(in the rows, 128 means zero)
One turn sends every row of this set to another row. A few are shown first. Where does it send the rows asked after them?
Pama: [155 142  98 115 133 140 136 138 124 127 122  82 104 113 135 104 130 136
 123 115 114 116 158 108 124 131 122  94 145 165 143 127 110 103 118 167
 144 149 142 108 108 148]
rem: [120 130 157  97 115 107 157 152 162 117 113 115 135  79 177 120 123 140
 136 149 111 122 172 130 127 119 140 101 138 154 144 162 134 113  81 118
 112 133 149 111 127 143]
Nesik: [144 139 141 120 116  93 120 154 138  91 128 117  95  92 173 117 115 130
 133 144 114 106 143 122 108 113 131  92 164 138 130 133 124 139 104 140
 168 130 126 147 112 136]
tifif: [129 134 137 103 108 113 150 153 149 128 112 117 135 115 146 128  82 122
 108 140 131 167 144 118 137 123 118 118 142 133 137 150 147 128  85 111
  94 130 126 114 113 139]
kabe: [156 131 123 109 128 116 132 161 149  73 127 102 108  88 154 117 114 137
 126 158 104 122 135 126  99 121 125 103 162 114 139 148 117 149  97 129
 157 130 129 141 111 139]
peze: [165 145  94 133 152 136 132 116 134 115 128  88 106  83 121 105 133 153
 141 128 123 127 147 110 105 117 112 103 132 146 125 122 110 113 127 141
 132 145 146 109  96 141]
Fud: [158 153  99 118 131 144 119 134 126 138 122  81  96  93 137 111 132 133
 114 108 141 113 153 115 107 116 133  94 131 143 134 147 111 122 128 155
 125 144 141 110 118 135]
tugo: [162 143 122 135 129 129 126 116 145 138 108  97 107 112 111 103 126 145
 122 124 132 143 131  89 121 135 140  91 116 146 147 157 118 107  86 143
  95 130 118 106 108 134]
Mokik: [139 119 160  86 131 109 175 134 150 116 126 138 108  72 161 110 119 141
 136 149  99 137 171 137 112 125 122 120 142 132 118 162 131 112 111 118
 125 108 133 117 107 163]
Gapo: [125 126 168  92 116  94 160 128 148 115 132 137 107  76 154 102 126 152
 118 150 107 148 159 131 110 104 126 113 133 142 121 146 133 111 107 110
 116 129 134 119 106 170]
rak: [152 136 141 114 117 116 110 163 150  73 128 109 105 102 147 104 119 152
 118 149 103 124 135 123 112  99 121 104 159 133 134 145 119 151  95 129
 150 136 125 144 110 151]
Leri: [158 137 113 145 149 149 146 125 134 134 114  93 104 104 111 110 113 144
 148 138 123 122 145 108 124 142 126  83 124 145 137 161 125 103  87 161
 110 118 124  97  82 142]
Mumo: [145 129 126 119 115 103 108 146 132  81 128 112  99  87 169 119 105 132
 118 132 112 120 152 128 113 119 140 107 162 136 124 154 118 135 114 128
 163 126 119 156 110 142]
rom: [157 130 109 139 140 129 143  99 121 136 111 111  98 104 121 122 107 134
 121 124 152 147 138 108 108 119 137  83 126 145 123 157 126 105 114 156
 110 127 117 103  87 148]
pozeg: [132 133 143 113 128 124 150 165 147 123 121 115 132 103 154 128  69 131
 141 155 121 145 159 126 142 125  94 101 144 135 125 152 154 128  87 132
 100 127 140 103  89 142]
Bekam: [176 132 126 126 142 121 136 109 139 143 103 120  97 117 128 113 117 136
 144 123 132 139 146  89 126 134 116  78 137 164 127 155 128 106 106 171
 119 122 121  97 106 135]
piro: [118 142 134 121 123  97 157 132 132 146 131 120 106  99 143 120  79 129
 125 149 122 141 163 150 122 116 124  99 132 113 101 146 146 116  97 113
 106 105 118 129  97 133]
fabod: [110 121 146 104 116 125 155 145 140 104 115 111 136  82 167 122 109 144
 123 147 114 127 176 146 131 110 150 115 143 153 135 171 131 103  88 116
 114 129 140 117 109 162]
rotu: [176 150 100 122 141 140 137 124 141 128 116  98 107 112 114 104 149 146
 127 120 127 125 147 104 111 116 121 128 144 153 130 125 112 120 122 138
 132 127 125 117 121 143]
kisez: [133 138 149 106 118  79 143 134 148 143 124 127 112 118 147 100  88 139
 133 142  93 154 169 121 145 138 108  98 140 142 109 138 141 107  96 121
 109 113 118 127 110 129]

tifif moves to kisez
Fud moves to rotu
Gapo moves to rem
And these:
Mumo moves to rak
rom moves to tugo

One turn sends every row of this set to another row. A few are shown first. Where does it send the rows asked after them?
reler: [106 130 105 112 142  98 135 140 112 143 156 101 126  98 122 148 141 123
 160 124 132 145 117]
Soden: [141 134 127 132 161  95 132 119 125 128 163 137 135 139 147 137 147 128
 130 133 128 149 130]
zaroz: [133 142 135 127 149  90 136 125 124 123 157 140 145 129 141 150 134 129
 130 132 124 149 131]
leto: [138 130 141  96 129 113 151 145 107 113 134 154 132 110 104 123 136 127
 139 123 146 136 114]
Nuf: [118 152  97  80 141 138 141 110 119 130 142 104 153 143 162  96 152 147
 121 136 152 130 125]
tuziv: [132 128 154  81 144 111 108 124 124 129 121  89 128 111 117 110 160 133
 152 142 139 135 105]
Lag: [139 122 128 106 140 120 152 143 101 115 139 156 118 117 107 114 140 124
 136 118 149 135 113]
Bizi: [147 128 145  85 156 102 127 121 130 137 146  99 122 102 119  95 166 132
 149 137 126 150 104]
mose: [119 137 157  94 155  98 144 137 132 116 129 101 135 117  99 124 144 118
 118 122 129 117 137]
kilaf: [106 128 113 108 152 105 110 129 111 142 134  79 119 110 129 147 140 128
 154 124 131 139 119]
gutu: [140 136 148  86 143  96 121 119 137 134 146  96 129  97 121 113 155 130
 155 139 123 153 106]
sota: [113 159  98  80 151 143 144 114 114 131 139 104 142 133 154  92 132 144
 109 117 136 132 134]
toduk: [115 158  93  80 146 141 145 114 109 135 139 105 141 131 158  94 134 149
 111 119 136 134 128]
zos: [135 129 132 131 152  93 131 124 127 123 145 137 136 130 140 150 138 124
 128 135 118 148 124]
gozog: [121 145  96  81 130 150 137 115 112 131 144 106 137 134 159  94 142 149
 121 121 153 140 122]
laluz: [114 147 157  88 149 101 144 137 133 115 143  96 135 114 100 122 140 119
 128 120 136 114 142]
lemo: [122 148 108  76 147 144 144 122 108 138 141 108 151 124 158  82 150 157
 117 129 134 147 116]
ruk: [108 117 108 117 146  98 130 140 119 139 145  93 123 105 120 152 147 119
 151 126 130 143 117]
Kazek: [127 123 136 109 142 115 140 151  87 123 119 150 136 121 117 134 134 139
 126 123 143 135 118]
muro: [107 123  97 113 158 100 139 138 112 145 158  92 121 106 122 137 155 120
 155 123 138 138 121]
ziro: [120 141 160  88 156 101 134 135 118 117 114 112 144 130 105 122 144 129
 117 130 144 110 139]
gov: [128 135 128 128 159 100 116 125 107 134 137 131 136 130 152 149 133 139
 134 135 114 150 115]
Lud: [121 151  96  85 146 136 139 110 119 132 143 111 157 145 164  97 153 146
 120 138 149 137 128]
Ved: [137 121 149  90 146  98 123 124 136 131 133  95 127 101 115 114 162 127
 149 143 120 147 102]
Dedak: [119 145 152  95 166 106 148 134 128 116 146 101 129 124 104 110 146 120
 117 115 133 111 145]
neme: [133 118 139 106 133 116 148 149 107 113 128 149 126 113 104 129 137 124
 131 122 136 136 113]
Sopaz: [116 146  92  75 140 134 150 123 107 142 137 104 154 130 151  94 152 154
 114 127 155 136 130]
zafi: [120 150 106  80 144 142 148 123 106 138 143 111 153 129 160  88 148 160
 112 129 136 141 119]
nolu: [119 141  95  81 130 154 139 119 109 129 141 112 137 135 154  93 141 146
 122 121 157 142 124]
Kov: [109 144  86  79 144 133 149 126 107 145 139 100 155 126 149  98 151 151
 117 125 153 140 133]

Lud moves to Kov
reler moves to gutu
zos moves to ruk
And these:
toduk moves to gozog
Dedak moves to Lag
ziro moves to Kazek

One turn sends every row of this set to another row. A few are shown first. Where does it send the rows asked after them?
Res: [148 148 121 142  99 154 129 101 112 139 126 114 114 126 128 128 113 105
 120 108 141 153 104 111 115 107 103 136]
pevip: [136 128 118 124 131 116 138 118 153 153 128 131 124 138 147 116 137 133
 138 126 139 106 108 106 115 135 114 132]
matab: [155 136 135 157 114  98 137 150 112 140 135 127 111 136 141 120 137 116
 135 111 131 140 101 143 105 158 140 129]
garok: [153 143 135 145 116 101 136 150 124 137 131 125 128 134 145 127 115 108
 142 121 139 139  91 133 112 149 128 134]
sopil: [129 150  90 127  89  97 158 120  79 123 150 118 113 128 171 133 140 122
 124 102 125 141 113 132  93 121 119 157]
kot: [121 143 107 118  78 134 119 111  99 118 126 117 128 132 151 101 146 120
 121 130 109 160 124 129  93 125 126 117]
Led: [123 135 119 132 106 109  99 146  94 125 139 136  77 143 146 113 151 145
 130  70 139 120 112 134 109 126 110 122]
pizi: [119 145 107 143  83  94 119 118 115 146 138 152  94 132 136 140 153 165
 128 134 128 130 115 111 141 136 109 144]
lok: [130 142 109 128 118 127 153 109 104 123 119 136 110 113 165 137 127 112
 129 129 145 120 103 136 126  97 109 163]
nufu: [131 153 133 134  91  91 145 143  93 111 112 137 140 118 131 130 139 129
  99 131 141 130 106 114 128 142 112 150]
nevaf: [110 123 127 139  94 116  96 145  93 129 135 132  89 136 145 127 154 142
 132  76 150 124 105 124 110 127 117 122]
kiv: [146 146 130 146 118  86 136 146 105 134 132 135 117 124 145 128 130 111
 137 111 148 138  92 139 106 162 133 136]
ronak: [139 132 123 123 127 118 123 116 148 162 130 107 121 135 145 115 130 134
 129 112 137  98 116 111 100 138 117 141]
nin: [131 154 132 126  88 106 139 140  94 112 125 142 144 128 120 127 149 140
  89 117 131 144 102 109 127 139 113 143]
mibas: [118 146 100 138  70  94 131 130 113 126 143 144  97 130 132 144 161 160
 114 131 132 142 121 127 131 131 106 134]
sizo: [145 138 117 136 108 141 105 131 117 134 147 120 133 132 136 107 155 135
 114  78 124 114 101 128 145 139  90 159]
Bodi: [134 156 153 133 100 102 133 142  96 115 116 142 139 124 122 114 153 137
  99 123 121 134 106 107 128 132 113 149]
sadup: [119 139  95 135  88 101 116 117 116 136 127 153  94 135 133 143 163 162
 119 133 126 126 119 131 142 128 111 132]
fak: [148 134 114 126 116 136  97 131 114 142 148 119 110 139 141  93 143 146
 117  82 121 117 118 126 129 135  81 159]
Kupan: [123 131 108 122 113 124 154 120 107 117 116 130 107 120 169 114 129 100
 129 119 138 122 106 136 129  96  99 161]
Nimit: [138 129 107 131 122 115 139 120 151 145 129 126 120 143 153 114 147 140
 123 117 138  90 114 105 109 140 125 141]
liri: [148 148 108 105  93 132 112 108 100 115 132 144  88 121 151  97 142 125
 149 137 109 114 127 133 121 126 100 134]
vunu: [129 155  93 120  93  98 157 112  92 125 151 106 112 122 171 117 146 119
 127 109 128 143 128 134 100 138 117 163]
fas: [148 138 125 130 114 132 108 118 115 149 138 110 133 134 132  96 144 141
 112  73 120 121 113 124 134 141  89 150]
Gal: [128 147 113 149  90 145 129  97 113 142 126 107 113 138 131 130 110 106
 126 101 136 149 110 130 121 103 107 135]
saso: [145 150 103 108  95 132 104 114  95 116 118 144  84 115 138  99 132 116
 141 142 111 126 117 137 123 132 106 150]
resol: [130 140 106 119  71 132 123 112  89 125 122 119 130 126 161 112 155 120
 111 116  99 150 128 132 106 121 115 118]
lis: [152 161 114 126  96 115 114  94  92 126 137 114  82 124 127 109 120 119
 143  97 141 119 122 107  86 134 111 145]
duz: [116 129 117 137  92 114  86 137 100 117 124 135  87 136 147 117 163 152
 122  84 138 130 121 142 112 118 108 126]
soret: [135 172 112 113  93 123 124 105  93 125 136 114  78 132 124 122 116 123
 134  99 142 118 128 104  93 127 111 156]

nufu moves to garok
saso moves to kot
And these:
nevaf moves to pizi
nin moves to kiv
resol moves to sopil

One turn sends every row of this set to another row. A few are shown first. Where does it send the rows asked after them?
rof: [146 122 120 119 116 123 114 154 119 115 118 120 134 102 139 144 128  97
 111 164 107 133 136 101  91 131 116 152 169 141 131 138 129 144 146 142]
tave: [151 128 150 109 132 160 132 137 140 110 125 137 128 135 118 156 133 128
  80 162 101 135 128 102 117 127 110 131 119 154 129 115 143 114 119 172]
pafev: [135 130 142 117 118 153 123 131 122 134 155 148 138 127 135 127 127 120
 101 131 121 110 122 103 152 108 113 136 161 107 157 122 106 144 113 176]
vebif: [142 121 155 134 147 130 137 140 159 120 145 119 141 137 160 131 139 123
  84 162 125  97 122  97 154 131 111 123 134 152 114 130 121 143 121 146]
ziper: [142 138 130 120 116 142 111 125 127 130 130 154 152 118 109  98 146 122
 114 147 133 101 123 131 138  96  74 144 165 155 119 110 135 118 123 161]
rab: [124 123 148 113 121 157 129 130 123 127 159 159 131 136 123 121 146 132
 104 119 124 122 145 131 150 124  74 112 147 139 146 109 105 116 147 165]
bako: [113 154 126 143 126 115 139 118 127 136 132 111 146 101 124 114 117 139
 126 148 100 115 122 115 143 134  93 140 156 144 128 116 136  93 114 142]
momev: [129 122 160 118 127 102 145 139 117 143 126 157 162 105 120 117 144 136
  87 172 101 114 115 111 141 153 102  91 160 128 123 129 130 141 127 146]
gep: [144 121 127 135 125 154 104 143 115 131 121 107 137 106 146 133 139  86
 107 164 115 125 130  98 115 138 128 158 157 134 123 145 128 130 124 158]
Zere: [148 112 130 117 104 120 113 172 123 120 162 128 150 101 133 150 136 126
 115 187 112 131 132  96 112 122 103 147 153 120 143 122 137 145 135 148]
Zutu: [115 133 156 115 126 121 150 126 130 157 125 162 159 111 118 127 132 127
  95 161 120 116 122 125 130 161 110  99 137 153 123 135 142 126 128 128]
raba: [124 138 139 140 125 119 130 168 123 155 163 132 136 110 138 124 165 126
  92 152 119  97 119 133 161 113  93 118 132 138 118 148 115 144 126 141]
mak: [137 115 134 139 144 153 104 146 103 128 119 118 130  95 129 131 157 101
 100 139 125 126 176 123 127 138 103 118 139 153 129 132 114 114 160 138]
duso: [122 127 141 123 126 173 133 125 132 135 128 148 134 136 140 112 128 109
 106 112 126 121 137 110 144 123 101 132 159 132 135 116  98 124 130 173]
muti: [139 142 142 108 148 133 107 117 121 138 139 149 139 113 121 117 114 147
 124 144 149 113 135 115 151 105  85 127 138 153 151 117 129 145 125 134]
Kibut: [150 119 127 127 136 146 121 144 139 125 121 132 127  98 124 135 153 104
 101 143 116 125 180 102 123 143  96 125 150 155 125 119  98 125 164 120]
tar: [141 130 139 115 128 155 122 167 100 153 126 140 121 100 107 133 152 116
  97 154  95 140 120 127 125  99  97 116 127 123 135 126 133 129 121 174]
Naket: [138 114 156 130 143 146 129 146 150 134 148 119 142 135 155 131 146 131
 111 159 135 117 113 122 139 138  80 112 126 146 103 113 138 139 125 135]
reg: [137 146 136 117 127 134 134 155 107 125 126 137 112 112 103 143 164 125
  68 147  84 122 139 118 146 112 100 124 133 144 132 145 102 125 143 177]
vimuv: [118 150 129 143 131 117 141 117 138 132 134 123 149 102 117 116 120 138
 115 145  98 116 133 113 140 136  92 140 155 150 126 113 138  81 109 142]
pelir: [133 127 141 117 148 121 129 116 130 112 128 145 147 124 119 146 130 147
 106 136 155 117 133 116 147 113  86 163 166 144 131 123 120 129 129 170]
pomo: [150 126 117 125 126 130 111 149 119 120 111 135 127  91 121 140 147  97
  99 141 108 126 169 118  99 130 105 126 159 154 132 135 119 129 160 124]
ginu: [127 138 140 132 153 102 133 110 119 130 139 109 136  86 111 134 130 132
 111 146 100 104 129 116 156 130  89 128 167 137 141 101 121 103 125 142]
gugi: [136 116 146 148 143 128 143 163 150 152 140 145 137 107 136 123 170 111
  87 145 126 106 136 137 153 108  94 128 138 129 115 144 127 120 119 157]
zabig: [139 145 134 123 130 121 119 134 124 130 133 154 137 118 121  88 133 150
 112 147 116 120 133  95 158 114  72 146 168 146 124 142 104 135 114 165]
Kud: [130 123 152 122 127 120 144 124 125 142 108 152 162 103 114 124 156 114
  85 160 112 102 117 127 134 151 106  93 166 132 111 119 132 132 134 142]
tir: [154 118 135 130 117 120  97 158 107 114 165 126 139 102 130 153 149 133
  97 180 110 130 139 107 126 133 111 141 144 116 153 150 141 130 120 159]
tutuk: [130 136 144 108  98 151 124 130 129 124 179 158 136 144 132 120 131 142
 108 144 114 117 122 115 148 123  90 127 142 134 156 122 118 128 121 167]
zipe: [142 116 133 119 112 128 125 168 139 126 167 155 138 106 114 139 151 133
 104 167 108 143 171 108 112 143  76 138 136 158 131 131 126 110 144 134]
kovuz: [154 122 132 111 123 125 110 155 131 119 144 148 125 103 120 136 136 120
 101 159  98 143 166 106  92 148  85 127 145 170 136 135 130 121 146 121]
bar: [113 131 150 119 125 109 159 126 132 146 111 153 161 115 131 137 132 125
  95 165 121 116 110 118 133 159 121 120 154 133 121 145 138 133 128 148]
Savol: [130 143 140 108 129 159 127 144 109 123 113 109 117 135 137 141 124 136
 105 155 104 143 117  99 129 135 106 116 117 154 125 125 118 144 141 156]
pubok: [141 130 112 131 111 140 120 153 129 137 113 117 137  97 142 135 136  89
 117 160 117 119 142  99 118 120 126 153 158 129 133 137 111 147 147 135]
bim: [144 120 143 121 117 137 106 149 124 115 163 136 124 118 130 123 153 130
 106 176 103 139 162 113 126 157  81 127 124 171 136 146 132 101 147 143]
los: [126 132 146 130 152 104 130 118 117 135 147 115 142  83 111 131 127 133
 117 152 102 113 125 118 149 126  83 127 165 132 144  96 133 101 117 147]
vibof: [149 119 126 118 116 106 109 175 111 117 151 143 139  95 123 146 134 129
 103 168  99 143 149 104  95 128  98 138 158 134 145 144 137 137 134 141]

reg moves to tave
pelir moves to ziper
Naket moves to raba
And these:
zipe moves to Zere
ginu moves to vimuv
rab moves to tutuk
momev moves to bar
pomo moves to kovuz
tir moves to gep

One turn sends every row of this set to another row. A few are shown first. Where does it send the rows asked after them?
guma: [140  97 124 119 126 150 114 145 104 142 101 129 110 139 130 141 140 130
 149]
Farez: [125  99 113 139 152 106 130 124 121 134 160 124 112 128 122 128 124 135
 116]
Bavu: [120 112 135 104  94 129 138 113 129 158 111 121 134 119 111 132 131  98
 131]
Fet: [117  96 112 140 142 104 134 119 128 133 157 119 119 128 120 115 117 138
 120]
zon: [125  96 138 114 111 119 143 118 122 170 108 120 119 122 115 142 130 103
 135]
gel: [107 148 133  95 125 158 114 135 144 134 101 130 133 129 132 131 131 110
 132]
kibul: [147  93 125 125 136 141 117 160 114 142  98 140 125 138 120 132 138 130
 145]
mulig: [119  99 116 136 138  95 135 123 121 121 154 119 118 130 118 131 123 136
 129]
depo: [119 143 119 141 158 119 134 118 144 129 152 125 130 120 122 110 107 125
 115]
kolu: [125 105 119 142 152 106 127 116 126 127 156 114 119 126 113 122 128 140
 116]
metif: [118 146 140 107 120 152 131 142 145 141  95 140 152 126 140 124 134 123
 135]
bana: [117  97 144 100 113 135 140 119 134 155 108 104 133 123 120 148 124 106
 133]
Nosis: [128 106 134 105 109 116 138 112 126 156 122 107 138 132 110 143 127  95
 124]
Mutet: [134 101 131 118 119 149 127 151 102 138  98 130 130 134 114 136 147 126
 152]
Lig: [138  94 126 111 123 162 126 154 118 139 101 146 117 125 126 141 135 121
 139]
tagek: [124 153 140  99 134 151 123 138 144 140 107 135 142 134 155 135 132 119
 129]
goro: [132 114 117 117 128 152 118 150 107 139  97 149 120 136 134 139 148 133
 146]
Lati: [119 136 116 139 155 113 130 106 144 137 153 120 125 117 132 124 110 129
 112]
fegi: [125  98 143 117 110 134 144 104 113 150 111 129 134 125 125 136 124  88
 128]
sof: [127 108 142 101 111 121 133 111 136 166 117 116 119 122 120 136 125  93
 129]
rol: [135 116 104 137 166 130 124 129 125 118 151 136 134 120 130 115 128 148
 129]
Tunu: [123 100 137 122 132 149 118 146 101 129  97 148 123 143 127 121 144 112
 143]
Nini: [119 147 116 140 143 109 132 109 148 124 146 129 124 115 123 121 105 123
 122]
Gulen: [138 120 111 135 167 119 125 137 134 114 141 145 134 114 134 121 127 149
 138]
Tido: [121 156 122 110 123 147 114 129 151 139 101 139 148 133 145 125 126 120
 125]
pebif: [112 158 138  98 131 139 131 125 143 148 104 131 147 127 140 134 136 109
 131]
Rado: [128 124 111 137 174 123 115 132 135 125 147 136 125 121 134 117 128 148
 126]
resob: [123 137 117 140 149 116 127 109 145 126 155 129 125 117 124 115 120 132
 106]
kabu: [108 136 144 109 130 147 122 115 138 137  93 136 154 128 150 118 130 113
 137]
pip: [134 117 116 146 166 124 125 129 135 121 146 134 129 119 132 117 129 155
 119]

Bavu moves to Mutet
goro moves to pebif
And these:
Nosis moves to kibul
fegi moves to Tunu
Fet moves to rol
sof moves to guma
kolu moves to pip
gel moves to bana
Lati moves to Farez
Gulen moves to Nini

